In the data rows, 500 means zero.
Here is a table of points, one per row:
ndarray[462 514 476 593 479 341 391 703 516 502 521 509 427 536 276 472 679 436 740 480 479 323 439 471 390 577 587 603
        410 622 531 537 715 614 531 415 521 491 482 378 531 313 234 472 351 430 699 532 479 309 535 534 645]
ndarray[492 400 452 475 408 656 430 395 789 559 488 718 495 551 449 436 563 376 479 477 485 446 533 472 430 431 382 339
        716 451 486 462 611 506 435 515 436 538 425 542 363 457 482 502 602 558 438 409 661 368 440 389 563]
ndarray[540 377 546 514 402 370 431 473 558 415 599 414 413 596 549 461 644 590 582 485 466 649 576 388 469 545 425 598
        442 546 410 454 558 389 434 457 502 629 449 525 499 623 644 528 446 510 438 561 473 414 559 434 432]
ndarray[490 529 506 599 455 472 412 536 530 635 330 658 663 494 635 481 480 578 480 577 481 560 275 492 525 426 398 436
        521 534 336 322 530 521 620 548 416 498 530 509 554 610 585 496 665 310 391 377 640 345 486 547 528]
ndarray[552 411 564 511 517 581 526 363 400 434 331 489 625 442 411 520 464 389 453 544 363 645 401 614 486 549 311 589
        314 622 460 704 565 550 469 512 507 353 598 565 450 453 482 325 490 559 289 495 590 620 502 553 595]
ndarray[499 534 521 473 449 573 603 545 481 441 457 367 494 495 633 480 516 386 551 586 603 570 511 689 569 439 544 489
        359 457 511 561 566 611 560 457 516 591 405 557 339 481 352 584 558 714 512 441 444 338 451 527 491]
ndarray[564 598 491 563 459 485 572 563 454 547 578 466 490 428 560 373 496 624 597 546 748 460 541 435 535 553 427 433
        478 541 598 546 485 570 390 511 521 576 635 310 533 419 556 457 515 501 515 379 531 622 651 413 508]
ndarray[384 529 608 385 553 489 526 514 424 537 539 567 523 574 406 657 518 408 434 506 499 377 441 396 639 405 534 605
        393 470 631 382 546 547 405 575 440 630 493 476 360 624 574 508 667 533 537 590 650 577 467 494 282]
ndarray[593 579 376 463 492 376 510 444 525 405 517 398 483 426 417 409 446 479 370 541 574 485 519 549 372 530 545 550
        631 642 496 409 477 545 591 401 571 564 648 506 426 464 479 650 570 421 551 407 321 538 368 484 307]
ndarray[556 479 501 350 510 488 533 507 522 419 484 464 414 563 552 521 361 466 658 564 526 450 527 420 429 488 455 323
        524 308 699 391 572 478 609 499 543 527 506 534 590 613 585 447 468 583 597 431 380 481 280 526 602]
ndarray[655 530 607 608 474 605 324 437 567 408 338 576 715 564 465 521 557 514 593 471 599 439 493 517 461 574 563 564
        585 422 643 502 330 456 450 584 410 435 493 672 567 371 624 508 403 405 482 493 546 478 555 638 351]
ndarray[574 399 468 443 605 552 551 553 448 402 414 510 483 527 501 341 472 642 394 441 351 437 488 402 536 415 465 454
        576 586 412 506 415 667 442 525 499 482 421 430 404 623 615 506 441 625 445 460 453 688 502 745 526]
ndarray[654 559 470 522 395 559 464 513 472 497 628 385 596 410 332 446 347 540 584 590 261 621 572 585 496 430 549 485
        504 394 604 373 442 553 487 530 419 493 363 316 547 508 426 575 618 455 520 610 480 497 671 412 500]
ndarray[565 443 504 407 458 508 655 560 474 715 375 552 344 375 475 472 482 473 455 541 471 445 560 460 639 523 440 548
        489 437 514 386 447 414 595 475 540 674 539 602 482 371 581 506 382 505 369 598 404 447 687 531 404]
ndarray[420 429 477 433 551 594 637 353 645 446 530 564 648 586 339 554 532 588 532 337 594 505 482 392 498 428 546 594
        497 418 514 548 414 514 609 546 493 519 482 347 510 596 392 535 471 524 422 451 275 496 563 401 559]
ndarray[399 633 562 602 501 611 510 530 403 613 392 417 549 580 508 721 422 555 377 532 586 525 516 348 466 468 429 425
        488 538 421 500 577 456 439 312 515 407 501 525 480 519 256 388 388 459 408 605 449 726 486 558 523]
ndarray[365 500 524 549 453 317 500 518 442 457 660 605 443 536 585 531 548 394 549 490 570 560 513 576 408 438 474 481
        435 558 465 594 455 615 568 421 330 581 490 438 716 489 462 648 367 458 571 596 574 505 366 378 586]
ndarray[449 559 448 329 626 630 437 356 455 630 608 462 448 685 647 516 460 508 578 701 506 491 406 612 534 572 634 587
        487 522 455 609 517 431 406 558 633 482 447 502 473 586 515 615 549 435 378 408 509 489 652 515 602]
ndarray[364 509 464 330 395 517 566 582 502 347 702 522 453 373 407 442 463 564 568 579 612 474 575 501 570 672 458 534
        450 395 402 478 386 365 520 495 529 374 620 402 464 424 504 555 523 443 514 559 512 560 426 648 474]
ndarray[464 501 387 375 442 406 485 592 663 392 511 411 546 516 518 388 434 523 487 560 472 357 624 556 589 534 563 632
        494 616 482 467 583 505 502 598 216 465 494 605 600 420 470 511 549 557 456 548 433 589 499 361 592]
ndarray[486 412 505 784 592 541 579 535 323 550 546 446 436 596 464 586 471 667 514 606 436 412 508 598 476 607 577 422
        594 520 470 591 423 365 575 453 575 543 461 627 496 441 484 402 661 530 501 542 506 498 405 444 469]
ndarray[397 518 438 456 545 404 491 477 445 346 411 475 258 436 499 470 586 521 489 370 659 530 458 649 464 422 453 466
        570 492 568 460 465 699 495 389 462 442 496 590 509 472 506 415 553 372 507 696 501 343 590 456 638]
ndarray[268 629 543 666 594 296 500 443 515 636 514 429 605 461 536 468 360 423 380 318 386 576 445 443 522 595 450 451
        512 407 566 568 386 362 447 556 538 495 489 604 312 611 516 464 347 526 686 512 470 525 568 561 513]
ndarray[757 456 482 510 611 593 537 523 505 454 467 507 441 473 590 671 378 521 412 413 407 639 627 530 526 578 555 511
        421 591 429 443 408 428 432 535 590 440 573 458 509 461 455 557 327 566 693 455 736 449 426 428 639]
ndarray[563 512 511 537 476 439 347 618 548 509 442 629 528 377 541 404 690 432 318 436 417 379 627 516 355 503 597 493
        556 348 639 698 525 457 449 600 629 434 634 421 584 636 563 568 622 458 343 419 470 428 486 496 452]
ndarray[542 632 574 498 483 520 566 519 447 492 611 418 523 403 619 542 573 440 479 361 472 462 253 391 548 407 587 363
        482 529 281 449 585 488 512 531 632 380 418 594 643 479 601 426 470 596 557 515 457 556 490 471 393]
ndarray[442 326 494 523 574 576 418 348 447 710 506 542 456 496 585 616 557 465 445 449 479 684 591 499 567 391 552 526
        573 534 477 563 518 391 528 501 519 456 406 466 559 433 556 353 498 466 680 409 554 614 387 557 326]
These points spread out most along one direction. Take the direction at right angles to it along which they spread out most. Then take the direction at right angles to both along which they spread out most. Go by this last direction. For each point below, how far along it does it lie, from 0 to 99? The average is 50, and the first point in the table lies past the average. One standard deviation of the points above along it is 16.
ndarray[574 399 468 443 605 552 551 553 448 402 414 510 483 527 501 341 472 642 394 441 351 437 488 402 536 415 465 454
        576 586 412 506 415 667 442 525 499 482 421 430 404 623 615 506 441 625 445 460 453 688 502 745 526] -> 31
ndarray[442 326 494 523 574 576 418 348 447 710 506 542 456 496 585 616 557 465 445 449 479 684 591 499 567 391 552 526
        573 534 477 563 518 391 528 501 519 456 406 466 559 433 556 353 498 466 680 409 554 614 387 557 326] -> 61
ndarray[464 501 387 375 442 406 485 592 663 392 511 411 546 516 518 388 434 523 487 560 472 357 624 556 589 534 563 632
        494 616 482 467 583 505 502 598 216 465 494 605 600 420 470 511 549 557 456 548 433 589 499 361 592] -> 39
ndarray[384 529 608 385 553 489 526 514 424 537 539 567 523 574 406 657 518 408 434 506 499 377 441 396 639 405 534 605
        393 470 631 382 546 547 405 575 440 630 493 476 360 624 574 508 667 533 537 590 650 577 467 494 282] -> 39
ndarray[499 534 521 473 449 573 603 545 481 441 457 367 494 495 633 480 516 386 551 586 603 570 511 689 569 439 544 489
        359 457 511 561 566 611 560 457 516 591 405 557 339 481 352 584 558 714 512 441 444 338 451 527 491] -> 47
ndarray[399 633 562 602 501 611 510 530 403 613 392 417 549 580 508 721 422 555 377 532 586 525 516 348 466 468 429 425
        488 538 421 500 577 456 439 312 515 407 501 525 480 519 256 388 388 459 408 605 449 726 486 558 523] -> 55
ndarray[492 400 452 475 408 656 430 395 789 559 488 718 495 551 449 436 563 376 479 477 485 446 533 472 430 431 382 339
        716 451 486 462 611 506 435 515 436 538 425 542 363 457 482 502 602 558 438 409 661 368 440 389 563] -> 77
ndarray[462 514 476 593 479 341 391 703 516 502 521 509 427 536 276 472 679 436 740 480 479 323 439 471 390 577 587 603
        410 622 531 537 715 614 531 415 521 491 482 378 531 313 234 472 351 430 699 532 479 309 535 534 645] -> 82
ndarray[365 500 524 549 453 317 500 518 442 457 660 605 443 536 585 531 548 394 549 490 570 560 513 576 408 438 474 481
        435 558 465 594 455 615 568 421 330 581 490 438 716 489 462 648 367 458 571 596 574 505 366 378 586] -> 68
